50 stands for zero in the data rows.
Here are some points, each followed by its number:
[40 66 47 41 69 90 50 74] 0
[32 51 46 43 79 41 39 49] 1
[64 19 59 44 65 38 82 35] 2
[79 58 39 68 33 41 47 27] 3
[32 32 70 83 43 45 67 53] 4
[23 24 60 32 76 53 48 44] 5
[70 62 39 44 40 29 40 67] 6
[73 54 6 47 16 62 31 48] 7
[24 45 61 36 80 45 77 54] 8
[28 51 73 44 65 49 46 64] 9
[69 52 27 79 33 44 38 41] 10
[78 55 31 73 30 44 46 30] 11
[13 52 72 36 65 57 62 65] 12
[57 65 6 34 13 47 37 25] 13
[70 41 57 68 51 47 35 44] 14
[51 24 82 62 52 53 77 44] 15
[34 36 76 73 45 47 82 61] 16
[68 60 25 38 35 82 20 47] 17
[68 52 21 81 13 41 63 44] 18
Which two points above are nearest to each new point, looking only along the 2 directions in which the numbered points spread most? Their numbers follow each, nearest first.
[62 54 82 58 51 52 57 54] 2 4
[16 50 0 57 35 37 62 44] 6 14
[92 43 51 43 31 38 74 53] 14 3
[58 65 72 62 58 63 56 65] 1 9
[62 63 49 56 36 33 29 39] 6 14
[21 39 82 46 47 51 73 70] 8 9
[22 50 51 58 67 25 58 49] 9 2
[87 51 41 49 64 57 48 49] 6 14
[68 64 45 58 36 61 23 32] 6 10
[72 52 33 62 40 63 21 49] 6 13
[37 57 74 59 62 60 56 72] 9 5
[33 59 67 25 50 67 24 36] 0 1
[84 59 36 58 49 55 38 40] 6 10
[70 41 80 54 55 56 71 56] 2 4
[40 76 16 22 13 49 32 42] 17 13
[46 58 79 35 62 57 59 69] 9 5
[68 56 67 48 67 66 56 67] 1 9
[45 56 51 35 84 53 49 58] 1 0
[80 56 32 51 51 70 29 36] 6 17
[46 45 53 63 72 30 55 45] 2 4
[25 49 74 43 51 41 38 59] 9 1
[40 69 57 46 62 34 57 72] 1 9
[4 35 62 35 51 38 73 68] 8 5
[18 51 70 29 38 30 68 70] 9 5
[54 35 77 56 48 38 45 35] 2 4
[33 35 21 56 38 10 68 57] 14 2
[42 53 70 31 68 54 35 43] 1 9
[77 60 44 59 63 57 62 71] 14 6
[52 67 22 22 17 54 22 37] 17 13
[20 33 69 37 71 42 61 50] 8 5
[29 59 71 27 60 47 38 49] 1 9
[59 53 56 91 33 52 70 54] 14 2
[81 62 57 69 31 47 72 57] 14 3
[11 35 31 63 59 53 85 13] 2 4
[23 42 50 28 61 18 57 44] 9 1
[32 35 79 44 48 28 57 42] 2 16
[68 46 53 35 62 51 27 41] 6 1
[14 36 73 26 64 50 74 54] 8 12
